In the data rows, zero lies at 4.5, halfway between 4 and 5.
Two rows play each game, the first against the second. How much does the first row win by? 10 is about a draw, 20 a big win and 0 a big loss. Wins can go round in a circle: one row can beat a second, the second a third and the third the first. Each row has two weighted sums of its numbers, A and B, taken from their middle values. A row wins by its A times the other's B, less its B times the other's A.
[4 5 5 5 6 5 2 5 5 4 3 5 4 2 3 2 6 3 4 4]
[4 5 5 3 4 5 6 4 5 4 5 5 5 5 6 5 4 8 4 4] -> 10
[4 5 5 7 4 4 3 4 5 4 4 4 4 3 4 4 6 5 4 4]
[4 4 5 4 3 4 3 5 5 5 4 4 4 7 6 7 3 7 4 4] -> 9
[3 5 5 3 8 4 7 4 5 4 4 5 5 3 3 3 6 3 8 4]
[8 4 5 4 4 5 5 4 5 5 8 5 4 6 6 6 4 6 4 7] -> 5
[3 4 4 3 3 4 5 4 4 5 3 5 4 5 7 5 5 8 4 4]
[4 5 4 7 4 4 3 5 4 4 4 5 5 3 3 4 2 3 4 4] -> 11
[4 5 4 3 3 5 6 4 4 4 3 4 4 2 2 3 7 3 4 4]
[4 5 4 4 4 5 3 4 4 4 4 4 4 7 4 7 1 2 4 4] -> 9
[4 5 4 3 3 5 5 4 4 5 3 5 4 3 5 4 6 7 4 4]
[4 5 5 3 8 4 7 5 5 5 4 5 5 3 3 3 6 3 8 4] -> 11
[7 5 5 3 4 4 6 5 4 4 7 5 5 5 6 4 4 7 3 6]
[4 4 4 2 3 5 5 5 4 4 3 4 4 7 8 2 3 4 4 4] -> 10
[3 4 5 4 4 5 3 4 4 5 4 5 5 6 3 6 1 1 4 4]
[3 5 5 3 3 4 5 4 4 5 3 5 5 3 5 3 6 7 4 4] -> 8
[3 4 5 3 5 4 7 4 5 5 3 4 4 3 2 3 6 3 4 4]
[4 5 4 3 9 4 7 5 5 4 4 4 5 3 3 3 6 3 9 3] -> 10
[4 4 4 4 9 5 7 5 5 5 4 4 4 4 3 4 6 4 9 4]
[4 5 4 7 4 5 3 5 5 5 4 4 5 6 4 6 2 1 4 4] -> 5
[4 4 4 3 4 4 7 5 5 5 3 4 4 3 3 3 7 4 4 4]
[4 4 4 3 3 5 6 5 4 4 3 4 4 3 4 3 6 6 4 4] -> 9
[4 4 5 4 9 5 7 5 4 5 4 4 5 4 4 3 5 4 9 4]
[4 5 4 3 3 5 3 4 4 4 3 5 4 4 6 4 5 8 4 4] -> 12
[3 4 4 6 5 5 2 4 5 5 3 5 5 2 2 2 7 3 4 4]
[4 4 4 7 4 5 2 5 4 4 3 4 4 4 5 4 5 6 4 4] -> 9
[4 4 5 3 3 5 6 4 4 5 3 5 5 3 3 3 6 4 3 4]
[4 4 4 7 3 4 3 5 5 4 4 5 5 4 5 4 4 7 4 4] -> 12
[4 4 5 4 7 5 4 4 4 5 4 4 5 3 1 3 6 2 7 4]
[4 4 4 3 8 5 6 5 5 4 4 5 4 3 1 3 7 3 8 4] -> 11
[4 4 5 4 9 5 7 5 5 5 4 5 5 4 4 4 5 4 9 5]
[4 5 5 8 4 4 3 5 5 4 4 5 4 4 5 5 2 4 4 4] -> 11
[4 4 4 3 4 5 5 5 4 5 4 5 4 6 0 2 4 1 4 4]
[4 5 5 7 4 5 3 4 4 4 4 4 5 4 4 4 5 6 4 4] -> 11
[6 5 5 3 4 4 5 4 4 4 8 4 4 5 6 5 4 7 4 5]
[3 5 5 5 5 4 2 4 4 4 3 4 4 2 2 3 7 3 4 4] -> 11
[4 5 5 3 8 5 7 4 4 5 4 5 4 3 3 3 6 4 8 4]
[4 4 5 3 4 4 7 4 5 5 3 4 4 3 3 3 6 4 4 4] -> 9
[4 5 4 6 3 5 2 4 5 5 3 5 4 4 5 4 6 7 4 4]
[4 4 5 7 4 4 3 4 5 4 4 5 4 7 6 7 3 5 4 5] -> 11
[4 5 4 4 4 5 4 5 4 5 4 4 5 8 5 7 1 2 3 3]
[4 4 5 7 4 5 3 5 4 5 4 4 5 7 5 8 3 4 4 4] -> 11
[9 4 4 4 4 5 5 4 4 4 8 4 4 6 4 6 3 3 4 8]
[4 4 4 5 7 5 2 4 5 5 3 5 4 2 2 3 6 4 5 4] -> 8
[4 4 5 3 7 5 6 4 4 4 3 4 4 3 2 3 6 3 7 4]
[9 5 4 4 4 4 5 5 5 5 8 4 4 6 5 6 2 3 4 7] -> 8
[4 4 5 8 3 4 3 4 4 4 4 5 4 4 6 5 3 4 4 4]
[4 4 4 4 9 4 8 5 5 5 4 5 4 4 4 4 5 4 9 4] -> 12
[5 5 5 3 3 4 7 4 4 4 6 4 5 3 4 3 6 5 4 4]
[4 5 4 3 8 4 7 5 5 5 4 5 5 3 3 4 6 4 8 4] -> 9
[4 5 5 3 3 5 6 4 4 5 3 5 5 4 6 4 5 7 4 4]
[8 5 5 4 4 4 5 4 5 4 8 5 5 7 5 7 3 3 4 7] -> 9
[9 5 5 4 4 4 5 4 5 4 8 5 5 7 5 7 2 3 4 7]
[9 5 5 4 4 4 5 4 5 4 8 5 5 6 4 7 2 2 4 6] -> 7
[4 4 5 4 8 4 7 4 5 4 4 4 4 3 3 3 6 3 9 4]
[4 5 4 3 9 5 7 5 4 5 4 4 5 3 4 4 6 4 9 4] -> 10
[8 5 4 4 4 5 5 5 5 4 8 5 5 6 6 6 4 6 4 6]
[3 4 4 3 6 4 5 4 5 5 3 4 5 3 1 2 7 3 6 4] -> 11
[3 4 4 7 4 5 3 4 5 5 4 4 4 4 5 4 5 6 4 4]
[4 5 5 6 4 5 3 4 5 5 3 4 4 5 6 5 5 7 4 4] -> 10
[3 4 5 3 3 4 7 5 4 4 3 4 4 3 2 3 7 3 4 4]
[4 4 4 7 4 5 3 4 5 5 4 4 5 6 6 6 4 7 3 4] -> 18
[4 4 5 3 8 4 6 5 4 4 4 4 4 3 3 3 6 3 8 4]
[4 5 5 6 4 4 2 4 5 4 3 5 5 2 2 2 7 3 4 5] -> 10
[3 4 5 6 3 5 2 4 4 5 3 4 4 3 1 2 7 3 4 4]
[8 5 4 4 4 4 5 5 4 4 8 4 4 7 6 7 4 6 4 7] -> 10
[4 5 4 3 4 4 5 5 4 4 4 5 5 5 7 5 5 8 4 4]
[4 5 5 3 3 4 7 4 4 5 3 4 5 2 4 3 6 5 4 4] -> 12
[7 4 4 3 4 5 6 4 4 4 8 5 5 5 5 5 5 7 4 6]
[4 5 4 3 9 5 7 4 5 4 4 5 5 3 3 3 6 4 9 4] -> 13
[4 5 4 7 4 4 2 5 5 4 4 4 4 3 5 4 5 6 4 4]
[3 5 4 3 8 4 6 5 5 4 4 4 4 3 2 3 6 3 8 4] -> 11
[4 4 4 7 4 4 3 4 5 4 4 5 4 4 5 4 5 6 4 4]
[4 4 5 3 7 5 7 5 4 4 4 4 4 3 2 3 6 3 6 4] -> 9
[4 4 5 3 7 4 8 4 5 4 4 5 5 3 2 4 6 3 6 4]
[4 4 5 3 3 5 4 4 4 5 3 4 4 4 6 4 5 7 4 4] -> 10
[4 5 5 7 4 5 3 5 4 5 4 4 5 5 3 5 1 2 4 4]
[4 4 5 4 9 4 7 4 5 4 4 5 5 4 4 4 5 4 9 4] -> 12
[9 4 5 4 4 4 5 5 4 4 8 4 5 6 4 7 3 3 4 7]
[9 5 4 4 4 5 5 5 4 5 8 4 5 4 4 4 2 3 3 7] -> 10
[3 5 4 6 4 5 3 5 5 5 4 5 4 6 4 6 1 1 4 4]
[4 5 4 3 3 5 5 4 4 4 4 5 5 6 7 6 4 8 4 4] -> 8
[4 5 4 8 4 5 3 4 4 4 4 4 5 5 7 5 3 4 4 4]
[4 4 4 6 3 4 2 5 4 4 3 4 5 4 5 4 5 7 4 4] -> 7
[3 4 5 7 4 4 3 4 5 4 4 5 4 6 7 4 4 4 3 4]
[4 5 4 3 8 5 6 5 4 4 4 5 5 3 2 3 6 3 8 4] -> 6
[9 5 5 4 4 4 5 4 4 5 8 5 4 6 4 7 3 3 4 8]
[3 4 4 3 4 4 7 5 4 5 3 4 4 3 4 3 7 5 4 5] -> 14
[8 5 5 3 4 4 5 5 4 4 8 5 5 6 6 6 4 7 4 6]
[4 4 5 4 3 5 2 4 4 4 3 4 4 2 3 2 7 5 4 4] -> 12
[4 5 4 4 8 4 3 5 5 5 4 4 5 3 2 3 7 3 8 4]
[9 5 4 4 4 4 5 5 4 5 8 4 5 7 4 6 2 2 4 7] -> 4
[3 4 5 3 6 5 7 4 5 4 3 5 4 2 2 3 7 3 6 4]
[3 5 4 7 4 5 3 5 5 5 4 5 4 6 7 3 4 4 4 4] -> 16
[4 4 5 7 4 4 3 4 4 4 4 4 5 5 6 5 5 7 4 4]
[4 5 5 7 4 5 3 4 4 5 4 4 4 7 7 4 4 4 4 4] -> 7
[4 4 5 3 3 5 6 5 5 5 3 4 5 3 5 4 6 7 4 4]
[4 4 5 8 4 5 3 4 5 4 4 5 4 5 6 5 3 4 4 4] -> 10
[6 5 5 3 4 5 5 4 4 5 7 5 4 3 4 3 1 2 4 4]
[4 4 5 3 3 4 6 5 5 5 3 4 4 4 6 4 6 7 4 4] -> 11
[5 4 4 3 4 5 5 5 4 4 6 5 5 3 4 3 1 2 4 4]
[9 4 4 4 4 5 5 4 5 4 8 4 5 7 5 7 2 3 4 7] -> 13
[4 4 4 7 4 5 3 4 4 4 3 4 4 5 6 6 5 7 4 4]
[4 5 5 3 9 4 6 4 5 5 4 5 5 3 3 3 6 4 8 4] -> 12
[3 4 4 6 4 4 3 5 4 4 3 5 4 8 6 8 3 6 4 4]
[4 5 5 7 4 4 3 4 4 4 4 5 5 7 5 8 2 3 4 4] -> 9
[4 4 4 6 4 4 3 4 4 5 4 4 5 8 5 8 2 3 4 4]
[4 4 4 7 4 4 3 5 5 4 4 5 4 6 6 7 4 7 3 4] -> 15
[8 4 5 4 4 5 5 5 5 5 8 5 4 7 6 7 3 5 4 7]
[4 4 5 3 3 4 5 4 5 5 3 4 4 3 5 4 1 3 4 4] -> 10
[4 5 4 6 4 5 3 5 5 5 3 4 4 8 6 9 2 5 4 4]
[4 5 4 3 3 5 6 5 4 4 3 4 5 3 5 3 6 6 4 4] -> 8
[4 4 4 3 4 4 6 4 5 4 3 5 4 2 2 3 7 4 4 4]
[4 4 5 2 3 5 4 5 4 4 3 4 5 2 4 3 7 5 4 4] -> 12
[4 4 5 8 4 4 3 5 5 4 4 4 4 6 7 4 4 4 4 5]
[4 5 5 3 3 5 7 5 5 4 3 4 5 3 3 3 6 4 4 4] -> 13
[4 5 4 2 3 5 6 4 5 4 4 5 5 4 8 6 2 4 4 4]
[8 5 4 4 4 4 5 5 5 5 8 5 5 6 6 7 4 6 4 7] -> 4
[3 4 5 6 3 5 2 5 5 4 3 5 5 3 4 3 7 5 4 4]
[3 4 4 4 8 4 7 4 4 4 4 4 5 3 3 3 5 4 8 4] -> 4
[9 4 5 4 4 5 5 4 5 5 9 5 4 4 5 4 3 3 4 7]
[4 4 5 5 3 5 3 5 4 5 4 4 4 8 6 8 3 7 4 4] -> 11
[8 5 5 3 4 4 5 5 4 5 8 5 5 6 6 7 4 6 4 7]
[9 4 4 4 4 5 5 4 5 5 8 5 4 6 4 6 2 2 4 6] -> 6
[4 5 4 3 5 4 5 4 5 5 3 4 4 2 2 3 7 3 5 4]
[4 4 5 7 4 4 2 4 4 5 3 5 5 3 4 3 6 5 3 4] -> 9
[4 5 4 3 9 5 7 4 4 4 4 4 5 4 3 3 5 4 9 4]
[4 4 5 4 3 4 2 5 5 5 3 4 4 3 4 3 6 6 3 4] -> 8
[4 5 5 3 6 5 5 5 4 5 3 4 5 2 2 2 7 3 6 4]
[4 5 4 3 7 5 8 4 5 4 4 5 5 3 4 3 6 5 6 4] -> 9
[4 4 5 7 4 5 3 4 4 5 4 5 4 4 5 4 5 6 4 4]
[4 4 5 3 3 4 6 5 5 4 5 4 5 6 7 7 4 8 4 4] -> 8
[8 4 5 4 4 5 5 5 4 4 9 4 4 3 4 4 2 3 4 7]
[4 5 5 3 4 5 5 4 5 4 3 5 5 5 6 5 5 8 4 4] -> 7
[4 4 4 7 4 4 3 5 5 4 4 4 4 7 4 6 2 2 3 4]
[4 5 5 3 3 5 2 5 4 4 3 5 5 2 3 3 7 5 3 4] -> 8
[8 4 5 4 4 4 6 5 4 5 8 4 5 7 6 7 4 6 4 7]
[7 4 4 3 4 5 6 4 5 4 8 5 5 5 6 4 5 7 4 5] -> 9
[4 5 4 4 6 4 2 5 5 5 3 4 5 2 2 2 7 3 5 4]
[5 4 5 3 4 4 5 5 4 5 5 4 4 6 3 6 1 1 4 4] -> 6
[4 5 5 3 7 5 7 5 5 5 3 4 5 2 2 2 6 3 7 4]
[9 4 5 4 4 4 5 4 5 5 8 4 4 6 4 6 2 2 4 7] -> 11
[4 4 4 4 9 5 7 5 4 4 4 5 4 4 4 4 6 4 9 4]
[3 4 4 7 4 4 3 5 5 5 3 4 4 4 4 3 6 5 4 4] -> 10
[4 4 4 3 4 5 7 5 4 4 4 4 4 3 2 3 7 3 4 4]
[4 4 4 3 7 5 6 5 5 4 4 5 5 3 2 3 7 3 7 4] -> 7
[5 4 4 3 4 4 5 5 5 5 6 5 4 7 3 0 3 2 4 4]
[4 5 5 4 9 5 7 5 4 4 4 4 4 4 4 4 5 4 9 4] -> 9
[4 4 5 5 3 4 2 4 4 4 3 5 5 3 4 3 6 6 4 4]
[4 4 4 7 4 4 3 5 4 5 4 4 4 8 6 8 3 5 4 4] -> 5
[3 5 5 4 9 5 7 4 4 4 4 4 4 3 3 4 6 4 9 4]
[4 4 4 7 4 5 3 5 5 5 4 4 4 7 4 8 2 3 4 4] -> 8
[4 5 5 8 4 4 3 5 5 4 4 5 5 5 7 6 3 4 3 4]
[4 5 5 3 3 4 6 4 4 5 3 4 5 4 5 4 6 7 4 4] -> 13
[4 4 4 5 3 5 2 4 4 4 3 5 5 2 2 3 7 3 4 4]
[9 5 5 4 4 5 5 4 4 5 8 5 4 5 4 4 2 2 4 8] -> 7
[4 4 5 4 3 5 3 5 5 5 3 4 4 2 2 2 7 3 4 4]
[4 5 5 6 4 4 3 4 5 5 4 4 5 7 4 7 2 2 4 5] -> 10
[9 4 5 4 4 4 5 4 4 5 8 4 5 5 4 5 2 2 4 7]
[9 5 4 4 4 4 5 5 4 4 8 5 4 6 4 6 2 3 4 7] -> 13
[3 5 5 4 9 4 7 5 5 5 4 4 5 4 4 4 5 4 9 4]
[4 4 5 7 4 5 3 4 5 5 4 4 4 7 6 7 3 6 3 4] -> 9
[4 5 4 8 4 5 3 5 4 5 4 5 5 6 7 5 3 4 4 4]
[9 5 4 4 4 5 5 5 4 4 8 4 5 7 5 7 3 3 3 7] -> 13
[4 5 4 8 4 5 3 4 5 4 4 4 4 6 7 4 4 4 4 4]
[4 4 4 3 4 5 3 4 4 5 4 5 5 8 5 8 2 3 3 4] -> 14
[4 5 4 6 3 5 2 4 4 5 3 4 4 4 5 4 6 7 4 4]
[3 4 4 3 5 5 4 5 4 5 3 5 5 2 1 3 7 3 5 4] -> 13
[4 4 5 7 4 5 3 4 5 5 4 4 4 6 7 6 4 7 4 4]
[4 4 4 3 7 4 5 5 5 4 3 4 5 2 1 2 6 3 6 4] -> 15
[6 4 4 3 4 5 6 5 5 4 6 4 4 5 6 5 5 8 4 4]
[4 4 4 3 9 4 6 5 5 4 4 4 4 4 6 4 5 6 9 4] -> 19
[3 4 4 3 8 4 7 4 5 5 4 4 4 3 3 3 6 3 9 4]
[4 5 4 3 4 5 4 4 4 4 4 4 5 7 4 7 1 1 4 4] -> 12
[4 5 4 3 7 5 7 4 4 5 4 5 4 3 2 3 6 3 7 4]
[3 4 4 6 4 4 3 5 4 4 4 5 4 7 4 7 2 2 4 4] -> 10
[4 4 5 3 3 5 7 4 4 4 5 4 5 3 4 3 6 5 4 4]
[4 5 5 3 3 4 5 4 5 5 3 6 4 3 5 4 5 7 4 4] -> 8
[8 4 5 4 4 5 5 5 5 5 8 5 4 7 5 7 2 3 4 7]
[4 5 4 4 4 4 3 5 5 4 4 4 5 5 4 5 1 1 4 4] -> 9
[4 4 5 4 9 5 7 5 5 5 4 4 5 4 4 4 5 4 9 3]
[6 4 4 3 4 4 6 4 4 5 7 5 4 6 6 6 4 7 4 4] -> 14
[3 4 5 3 4 4 5 5 4 4 3 5 4 3 6 4 1 3 4 4]
[9 4 5 4 4 5 5 5 5 5 8 4 5 7 5 7 2 3 4 7] -> 14
[3 4 5 5 3 5 2 5 4 4 3 5 4 5 6 5 5 8 4 4]
[3 4 5 3 3 5 4 5 5 5 3 4 4 2 2 3 7 4 4 4] -> 15
[4 5 4 6 4 4 3 5 4 4 4 4 4 7 6 8 3 5 4 4]
[9 4 5 4 4 5 5 4 4 5 8 4 5 4 4 4 2 3 4 6] -> 10
[4 5 5 3 4 4 7 5 4 4 4 5 4 3 3 3 6 4 4 5]
[4 5 4 5 7 5 2 4 4 5 3 4 4 2 2 3 7 3 6 4] -> 2
[3 4 4 3 5 4 4 4 5 4 3 5 5 2 2 2 7 3 5 3]
[4 5 4 6 4 4 3 5 4 5 3 5 4 7 6 7 3 7 3 4] -> 8
[4 4 4 3 5 4 7 4 5 5 3 5 4 2 2 3 7 3 5 4]
[7 5 5 3 4 4 5 5 5 5 8 4 5 5 6 5 4 7 4 7] -> 11
[6 5 5 3 4 4 6 4 5 4 7 5 5 4 5 4 5 6 4 4]
[4 5 5 3 4 4 4 4 4 5 3 5 4 5 6 5 5 8 4 4] -> 15
[8 5 4 4 4 5 5 4 5 4 8 4 5 6 6 7 4 6 4 7]
[4 5 4 7 4 5 2 4 4 5 3 5 4 3 4 3 6 5 4 4] -> 9
[4 4 5 3 9 4 6 5 4 4 4 4 4 3 3 3 6 3 8 4]
[4 4 5 7 4 4 3 4 5 5 4 4 5 4 4 3 2 2 4 4] -> 10
[4 5 5 7 4 4 3 4 5 5 4 4 5 4 5 4 5 7 4 4]
[4 5 5 7 4 4 3 5 5 5 4 5 5 4 6 4 5 6 4 4] -> 9
[3 4 5 3 3 4 2 5 4 5 3 4 5 2 4 3 6 6 4 4]
[3 5 4 5 3 4 2 5 5 4 3 4 5 3 5 3 5 7 4 4] -> 8
[3 4 5 3 3 5 2 5 4 5 3 4 4 2 3 3 7 4 4 4]
[8 5 5 4 4 4 5 5 4 4 8 4 5 7 5 7 3 4 4 6] -> 14
[4 4 4 6 4 5 2 4 5 4 3 5 5 4 5 4 5 7 4 4]
[4 5 5 4 9 4 7 4 4 5 4 5 5 4 4 4 5 4 9 4] -> 9
[9 5 5 4 4 4 5 5 5 4 8 5 4 4 4 4 2 3 4 8]
[4 5 5 2 3 5 5 4 5 4 4 4 5 7 7 6 5 7 3 4] -> 14
[4 4 4 4 3 5 2 4 5 4 3 4 4 3 5 3 7 6 4 4]
[6 5 4 3 4 4 6 5 5 4 7 4 4 3 5 3 5 6 4 5] -> 12
[4 4 5 3 3 4 5 4 5 4 3 5 5 6 6 6 4 8 4 3]
[4 4 4 3 3 4 7 5 4 5 4 5 4 3 3 3 6 4 4 4] -> 2
[9 4 5 4 4 4 5 4 5 5 8 5 4 6 5 7 3 3 4 7]
[7 5 4 3 4 5 5 4 4 4 8 5 5 5 6 5 5 7 4 6] -> 13
[4 5 5 3 3 5 7 4 5 5 3 4 4 3 2 3 6 3 4 4]
[4 4 5 7 4 4 3 5 4 4 4 4 5 7 5 8 2 3 4 4] -> 12
[4 5 5 3 3 4 4 4 4 5 4 4 5 7 6 8 3 7 4 4]
[4 5 5 7 4 4 3 5 5 5 4 5 4 6 4 6 2 2 4 4] -> 7
[6 5 5 3 3 4 7 4 5 4 6 5 4 3 4 3 7 6 4 4]
[4 5 5 8 4 4 3 4 5 4 4 5 5 6 7 4 4 4 4 4] -> 5
[4 5 4 3 4 5 5 4 5 4 5 4 4 7 4 0 3 2 4 4]
[4 4 4 3 7 5 6 5 5 5 3 5 4 2 2 2 7 3 6 4] -> 11
[7 5 5 3 4 5 6 5 4 5 8 5 4 5 6 5 5 7 4 6]
[4 4 5 7 4 4 2 4 4 5 4 4 5 4 6 5 3 4 4 4] -> 10
[4 5 5 5 4 5 2 5 4 4 4 5 4 8 5 8 2 3 4 4]
[4 4 5 3 3 5 4 5 5 5 3 4 5 3 4 3 6 6 4 4] -> 10
[8 4 4 4 4 4 5 5 4 5 8 4 4 7 5 7 3 5 3 7]
[3 5 4 3 7 5 5 5 4 5 3 4 4 2 2 3 6 3 7 4] -> 17
[9 4 4 3 4 4 5 4 5 4 8 5 4 7 6 7 3 4 4 7]
[4 5 4 3 3 5 5 5 5 5 3 5 5 4 6 4 5 8 4 4] -> 11
[4 5 4 7 3 4 3 5 5 5 4 5 5 7 6 7 3 6 4 4]
[4 4 4 4 9 4 7 5 4 5 4 4 5 3 3 3 6 3 9 4] -> 10
[4 4 5 4 8 4 7 5 5 4 4 4 4 3 3 3 6 3 7 4]
[4 5 5 5 4 5 2 5 5 5 4 5 4 8 6 9 3 5 4 3] -> 11
[4 4 4 3 3 4 7 4 5 5 3 4 4 3 3 3 7 3 4 4]
[4 5 4 4 9 5 7 5 4 4 4 4 4 4 4 4 5 4 9 4] -> 9
[4 5 4 3 4 5 6 4 5 5 5 5 5 5 6 5 5 8 4 4]
[4 5 5 3 3 4 7 5 4 4 3 4 4 3 5 3 6 6 4 4] -> 9
[7 4 5 3 4 4 5 4 4 4 8 4 4 6 5 6 4 6 4 5]
[4 4 5 4 9 4 7 5 4 4 4 5 5 4 4 4 5 4 9 4] -> 12
[4 4 5 4 3 5 1 4 4 5 3 5 4 3 5 3 6 6 4 4]
[4 4 4 8 4 4 3 5 5 4 4 5 4 4 5 4 5 6 4 4] -> 8
[3 4 4 4 3 4 3 5 5 4 4 5 4 8 7 8 3 6 4 4]
[4 4 4 3 9 5 7 4 5 4 4 4 4 3 4 4 5 4 9 4] -> 8
[3 5 4 6 4 5 3 5 4 4 4 5 5 7 5 8 2 3 4 4]
[4 4 4 8 4 4 3 5 5 4 4 5 4 3 5 5 3 4 3 5] -> 5
[4 4 5 3 3 4 3 4 5 5 3 4 5 3 6 4 1 3 4 4]
[4 5 5 6 5 5 2 4 5 4 3 4 5 2 4 3 7 5 4 4] -> 8
[4 4 5 3 3 5 5 5 4 5 3 5 5 4 6 4 6 7 4 4]
[9 4 5 4 4 4 5 4 5 4 8 4 5 5 4 5 2 2 4 8] -> 8
[3 5 5 4 9 5 7 5 4 5 4 4 4 4 4 4 5 4 9 4]
[4 5 5 7 4 4 3 5 5 5 3 4 5 6 6 6 4 7 4 4] -> 9
[8 5 4 4 4 4 5 5 4 4 8 5 5 6 4 7 2 3 4 7]
[8 4 4 4 4 5 5 4 4 4 9 4 4 4 5 4 2 4 4 7] -> 10
[4 5 4 7 4 4 3 4 4 4 3 5 4 3 4 3 6 5 4 4]
[4 4 5 7 4 5 3 5 4 4 4 4 4 7 5 8 2 3 4 4] -> 10
[4 4 4 7 4 5 3 4 5 4 3 5 4 3 3 4 6 3 4 4]
[4 4 4 7 4 4 3 5 4 4 4 5 5 7 5 7 3 4 4 4] -> 10
[6 5 5 3 4 4 6 5 5 5 7 5 5 5 7 5 5 7 4 4]
[3 4 4 7 4 5 3 4 4 4 4 4 4 8 5 8 2 5 4 4] -> 17
[4 4 4 4 7 5 2 5 4 5 4 4 4 2 2 3 6 3 7 4]
[4 4 5 8 4 5 3 4 5 4 4 5 5 6 8 5 4 4 4 4] -> 15
[4 4 4 3 3 5 7 4 5 5 3 4 4 3 2 3 6 3 4 5]
[4 5 4 7 4 4 2 4 4 4 4 5 4 3 5 3 5 6 4 4] -> 9
